One hidden turn or mirror swaps the rows below in pairs. Which row is each named row swapped with?
j_543: 5  -1  12  5  12  5  -8  3  -1  10  -6  -7  -11  -3  -12  -23  -12  1  13  4  21  11  2  -3  -2  -2
j_664: -1  19  17  -1  19  -11  -17  -4  3  4  0  2  -1  0  -5  0  -1  1  -12  1  -2  1  8  22  -1  -1
j_961: 0  5  -3  6  -5  -7  -2  7  10  -7  2  8  8  -9  0  5  -10  0  -1  16  11  21  -7  -22  -9  -2
j_92: -3  -13  -9  1  12  -10  4  4  3  2  5  3  -5  0  -4  -8  0  -2  -7  10  7  6  -29  -1  -23  1
j_736: -12  -6  15  9  12  7  1  -7  14  -6  1  -4  -1  -14  -4  -8  -5  12  -1  -6  20  11  11  -6  -4  -4
j_640: 5  3  6  -1  -12  -9  5  10  -2  2  -4  2  1  0  1  -6  3  -2  0  -8  5  -4  12  1  32  -7
j_197: 1  -7  16  1  -6  -2  -16  -1  9  -3  -10  6  -7  -2  -1  5  1  0  4  -25  8  5  19  12  -1  8
j_194: 5  -5  16  -13  5  -15  20  4  5  9  6  1  -17  -1  -12  -9  -13  2  -4  12  -2  7  -1  -4  5  -7
j_923: 0  -5  -4  -1  16  -6  -4  -3  1  0  -2  -3  18  2  0  -5  20  -5  -4  -15  14  -11  -5  12  -11  9
j_505: 7  15  1  1  -7  -17  7  0  8  4  4  3  10  -2  -9  -3  -4  -9  7  13  5  1  3  -28  6  0
j_814: -12  -5  13  2  -1  -9  9  -3  7  -1  20  10  5  -6  -18  -14  -7  12  -4  -3  9  0  -9  -6  8  3
j_982: 11  2  -12  5  12  -13  2  8  -3  -5  -22  2  17  -6  6  5  9  -12  8  -8  5  16  -8  6  -2  2
j_456: 0  -9  -13  11  -1  -2  -12  -1  -9  1  -10  -11  -3  -3  5  -11  1  -2  -2  -11  19  -13  -4  -13  6  -8
j_343: -1  6  -8  0  9  6  10  7  9  -2  5  9  -8  -5  -4  2  -3  3  10  -1  19  7  -4  22  19  -2
j_161: 8  -6  -7  -19  9  -11  5  -1  -1  5  -3  -1  -3  -10  13  15  15  -6  1  -7  -4  0  6  4  -16  -5
j_133: 4  -8  3  -9  -4  -13  -11  4  -6  10  8  2  -14  1  6  13  3  4  -1  9  -8  -11  -6  -13  -8  -6
j_127: -1  -9  -4  1  4  -3  -18  -2  -4  7  -4  8  -1  2  -3  -4  0  0  -4  -6  -2  6  -18  -3  30  -4
j_651: -4  8  2  3  -5  -20  15  -4  7  0  14  5  3  3  -5  -4  -3  -1  1  -20  10  -6  -8  20  -2  9
j_817: -8  -7  -5  1  6  4  -10  -6  10  -17  -1  9  25  1  2  0  1  1  10  -8  16  10  6  2  -10  0
j_705: 3  17  3  3  18  -8  7  -6  7  0  -3  6  0  -2  -3  2  -1  -4  11  -13  9  3  9  -14  21  -9
j_591: 8  1  14  0  1  -4  7  -18  3  11  7  11  -3  6  -6  -3  -11  17  -11  4  -9  -4  2  -15  5  4
j_987: -4  -1  -10  -3  4  -2  -4  12  3  5  3  4  -1  -6  -1  -6  -2  -9  -10  18  3  9  6  -20  -23  -11
j_790: -1  -10  4  -1  5  0  -16  2  1  7  -2  5  2  2  -4  -9  -1  0  -13  -22  -11  -10  -4  19  -1  16
j_429: 6  3  7  21  2  -6  -12  -3  3  -2  -16  2  11  19  -7  -11  3  -10  -10  12  8  12  -7  -2  -7  8
j_628: 5  -7  -18  0  -14  -15  -2  5  9  -9  2  8  18  -9  2  1  6  -10  -10  -5  -4  12  -6  2  -2  9
j_597: -10  -3  5  19  19  9  0  11  -4  -14  -18  -3  0  -1  -7  -13  -1  -15  -4  -7  13  9  -2  1  -7  -4
j_799: -6  -3  6  8  -1  1  -10  -11  -7  -8  10  6  14  11  -2  -11  -3  15  -1  0  11  -9  -3  -16  -8  2
j_332: 16  3  -10  -1  -6  -12  -4  12  -7  -5  -19  -2  6  7  16  4  10  -9  -7  -5  2  -4  -7  3  -9  -1
j_331: 4  6  11  1  -8  -6  4  -2  4  7  5  4  1  -3  -6  -9  -4  0  1  -3  -5  0  6  21  -31  11
j_958: -2  -5  4  1  22  -13  -12  15  -1  4  -1  2  -7  2  -5  -2  -2  -1  -10  9  -6  -4  28  -7  -7  2
j_497: 0  -16  -12  1  15  -3  3  -1  3  -1  -10  2  19  -3  -3  -9  -6  0  0  15  15  4  -26  2  3  0
j_521: -2  3  13  3  5  -12  0  10  2  -1  -4  11  5  -1  2  -8  2  3  -5  -7  6  -1  -8  -23  -30  -2
j_824: 2  6  -1  -1  -3  -6  3  1  3  -1  8  11  2  -6  -6  2  0  -1  13  14  11  3  10  -4  -33  5
j_940: 1  -2  -12  3  2  -9  -6  7  -17  -1  -11  -7  -13  -1  5  1  5  -6  -12  -3  3  -15  -3  -8  -9  -10
j_18: -2  -7  -9  -9  -3  -26  11  4  8  2  4  19  10  1  -10  11  -1  -8  -8  -3  -7  10  -8  6  -2  13
j_731: 4  15  8  7  2  12  0  0  16  1  -9  14  8  11  3  1  -10  -19  7  8  10  12  -3  8  -11  5
j_489: 8  -5  -13  2  12  -5  -15  -3  -9  -5  -26  -4  9  -1  4  -6  11  -6  2  -9  3  10  2  -4  -10  5
j_309: -16  -9  -1  8  0  -13  -2  2  8  -4  15  15  12  -6  -7  2  -9  11  -8  -6  2  -9  -6  17  3  -3
j_807: -2  0  0  1  10  -20  -5  3  -8  6  -6  -9  7  15  -1  18  6  -8  -2  0  19  10  3  -12  -6  10
j_634: 6  -5  16  8  -1  -11  10  15  9  3  0  -4  -13  -2  -1  0  6  -17  -12  11  1  -12  -6  16  -9  -1
j_376: 4  1  2  3  -1  5  11  -2  -6  12  -11  5  -11  -10  -20  -14  -11  -21  -1  6  4  3  -3  -5  15  4
j_621: -5  5  6  0  18  -1  13  -13  5  1  -7  -3  -6  -4  -3  -3  -1  -2  -12  10  -7  5  -9  20  -21  -1
j_444: -3  1  -3  5  34  -13  -16  0  0  -2  5  2  -3  -1  -4  -4  0  -8  -2  2  2  2  13  12  -12  -4
j_417: 2  4  27  4  -8  5  2  6  0  -3  -10  2  4  -1  -7  3  -1  -2  -2  -1  30  -2  -10  -9  0  2
j_533: 2  0  11  2  3  5  13  15  1  0  14  3  -1  -6  4  11  3  -4  15  4  -16  -4  3  -1  14  7
j_751: -5  -4  -13  -1  -2  -9  11  2  -2  6  11  3  -7  3  -3  -11  -4  -2  0  31  -1  5  1  9  -4  -3
j_624: -3  -15  4  -2  4  1  -5  7  -8  -8  -5  7  -6  -6  5  1  -4  4  5  16  6  3  4  -28  -4  14
j_256: -15  4  6  -3  -1  -15  9  -5  3  1  7  7  -2  17  -6  2  -11  -15  -8  10  -15  -1  8  -9  -3  7
j_110: 3  -2  7  -11  7  9  13  -15  11  6  -3  15  13  -2  5  -1  -4  11  17  -1  7  15  7  7  -1  7
j_223: 1  0  -13  0  1  4  -1  12  9  3  -16  5  4  -7  -10  -13  -10  -8  0  -1  19  21  -2  6  10  14
j_914: 4  -2  17  -2  16  -1  -3  -11  -2  14  10  0  -12  11  -13  -9  -8  0  13  12  4  -8  4  -5  1  -1
j_230: -5  -18  14  1  -4  -1  23  -7  1  0  -9  3  -6  0  -5  1  0  6  -11  -7  -1  6  7  22  -2  11
j_406: 0  -18  0  1  17  -2  -12  12  -2  -1  -2  12  5  -3  -7  -2  -3  -3  7  -7  3  3  -16  -21  16  0
j_937: 2  -17  16  -1  -16  9  -7  10  2  -6  9  5  -3  -3  -6  -2  -1  4  -5  12  -6  6  9  17  6  0
j_803: 12  -5  7  -2  5  10  -1  2  24  3  -10  -4  10  -7  15  -6  1  2  10  8  15  16  6  4  -7  2
j_714: -2  2  -4  0  -6  -3  4  -2  5  0  -1  6  -6  -1  -5  -3  -4  2  3  -14  -12  9  18  17  20  -2
j_672: -1  11  -14  -2  -23  -9  19  -7  -5  2  -4  2  0  -8  0  -3  -1  -4  -6  -1  -4  -8  -2  14  4  2
j_492: 0  -7  -5  -1  25  -10  1  -11  1  0  -2  8  -5  0  -4  -5  0  3  3  14  -8  1  1  28  12  1
j_501: 7  -17  22  -1  12  -5  -17  0  -1  4  5  3  -4  -7  -6  -3  4  -4  -8  7  11  -5  15  15  0  11
j_748: 1  6  -3  0  -21  -3  25  -4  1  3  -7  1  3  -1  -2  -6  -4  0  1  -5  4  -8  9  -11  14  0
j_829: -1  -11  -3  -2  12  -2  0  11  -8  2  -2  -5  -5  -12  2  -15  6  -6  14  -3  25  0  -19  3  0  -3
j_929: 5  9  7  -13  0  9  11  -1  5  4  -15  12  9  14  -1  5  -11  8  6  8  -5  11  8  -11  -7  9
j_192: -2  -11  19  -3  7  -16  -6  -9  1  14  11  0  1  1  -3  -1  -1  1  -13  11  -19  -7  -8  -5  5  -2
j_270: 12  9  1  -3  10  0  -1  3  3  1  -26  -1  -6  -4  -3  -10  3  -25  9  4  -3  13  2  15  2  8
j_856: 1  -10  8  0  5  -11  -1  3  -1  4  1  2  3  -2  0  9  0  2  6  -22  -4  3  7  17  24  -8
j_35: 2  -14  0  8  -15  -1  -7  -2  0  4  -3  8  -5  -5  -4  5  -3  -9  -12  -18  4  -6  3  -5  -25  9

j_856 swaps with -> j_982
j_987 swaps with -> j_591
j_456 swaps with -> j_672
j_194 swaps with -> j_521
j_824 swaps with -> j_914
j_161 swaps with -> j_705
j_18 swaps with -> j_406

One hidden turn or mirror swaps the rows below in pairs. Which row is each named row swapped with?
j_988: 17  -4  -18  -22  22  -16  17  19  15  4  11  -4  -10  1  -5  10
j_378: -1  -11  14  -22  18  -8  15  9  22  6  -4  -5  13  6  5  -9
j_340: 8  -31  8  -6  -6  -14  21  13  20  -2  -4  -8  -9  -5  4  -8
j_17: 21  -9  -22  -27  18  -15  23  -2  16  -6  -9  8  -16  4  -7  -3
j_180: 18  -13  -22  -1  -4  -23  11  5  9  -1  -15  -7  -20  -2  5  -5
j_959: 3  -20  2  -10  -6  1  16  5  -3  -13  1  -2  -8  -1  7  2
j_690: 15  -6  2  -27  21  -6  9  26  6  4  3  -10  4  2  4  -11
j_199: -4  -30  1  -19  -1  -6  16  -9  7  1  -15  0  -9  7  11  -17
j_498: 23  -13  -3  -9  20  -12  21  16  5  15  -2  -7  -10  -7  -6  10
j_809: 2  -11  3  -21  21  6  29  0  3  4  -3  -16  -10  -2  -4  4
j_991: 13  -18  -13  -22  9  -28  13  20  23  2  8  -8  9  3  8  -12
j_440: 2  -6  10  -17  17  -1  20  4  13  3  2  -4  -30  1  6  -8
j_120: -2  -3  -16  -4  10  1  15  1  14  13  -18  -4  -10  -1  6  -20
j_850: 15  -19  -3  -9  8  -28  30  7  19  13  -5  -18  2  0  -5  0
j_66: 10  -7  -22  -28  8  -23  4  20  9  2  -8  -8  -13  -1  6  -20
j_233: -9  -17  4  -10  15  -2  15  6  11  15  -3  17  -6  10  8  -7
j_544: 8  -1  -16  -10  23  -19  12  -1  24  19  -17  2  -9  6  0  -8
j_77: 10  -12  1  -14  19  -12  0  22  4  13  -10  -11  -15  18  12  -12
j_956: 7  -12  -24  -20  11  3  24  1  9  3  14  9  -12  0  1  0
j_455: 12  -18  3  -18  12  -12  8  19  27  12  -6  -6  -28  -7  1  -12
j_482: 3  -18  6  -23  4  5  17  -6  -5  6  -5  -1  -21  1  5  -3
j_507: 20  -9  -3  7  11  -26  18  9  14  -7  -14  -1  -8  5  6  -3
j_39: 10  -22  19  -25  10  -25  10  7  11  4  -9  -10  0  7  10  -7
j_977: 18  -6  -19  -22  28  -19  10  24  16  8  -7  -11  0  5  5  -7
j_217: 7  -8  -22  -10  16  -11  19  7  15  -9  7  -8  -25  2  1  9
j_52: 9  -33  -9  -18  12  -14  6  0  15  -2  -15  16  -19  10  11  -7
j_462: 20  -18  -35  -18  10  -3  19  4  4  -7  -9  -5  -12  4  2  -1
j_356: -5  -16  -20  -9  6  -10  16  2  -9  19  -3  3  -8  7  6  0
j_377: 2  -25  -1  -17  11  -24  10  9  -5  -8  -9  -15  7  9  15  -3
j_885: 1  -27  3  -18  6  -22  10  -3  14  -10  -11  -5  -10  12  20  -18
j_606: 6  -24  -34  -29  5  -13  10  4  13  0  -4  -6  3  4  7  -8
j_570: 23  -29  -6  -16  8  3  24  -7  13  -1  -16  -10  -18  14  2  -6
j_953: 5  -31  -22  -17  8  -11  9  3  1  14  -18  -6  8  2  9  -8
j_442: -6  -17  -13  -6  0  -4  19  -5  -2  -2  10  0  -12  4  15  -1
j_788: -5  -16  -23  -20  20  -23  7  5  26  -1  -6  -16  0  10  11  -11
j_412: 8  -10  22  -12  14  -18  19  14  11  7  1  -4  -19  3  1  -3
j_898: 18  -26  -13  -26  8  4  20  -2  1  -14  -4  0  2  4  3  -5
j_47: 3  -13  5  -12  16  -23  22  4  29  7  7  -15  5  4  9  -8

j_377 swaps with -> j_809
j_482 swaps with -> j_39
j_199 swaps with -> j_412
j_850 swaps with -> j_356

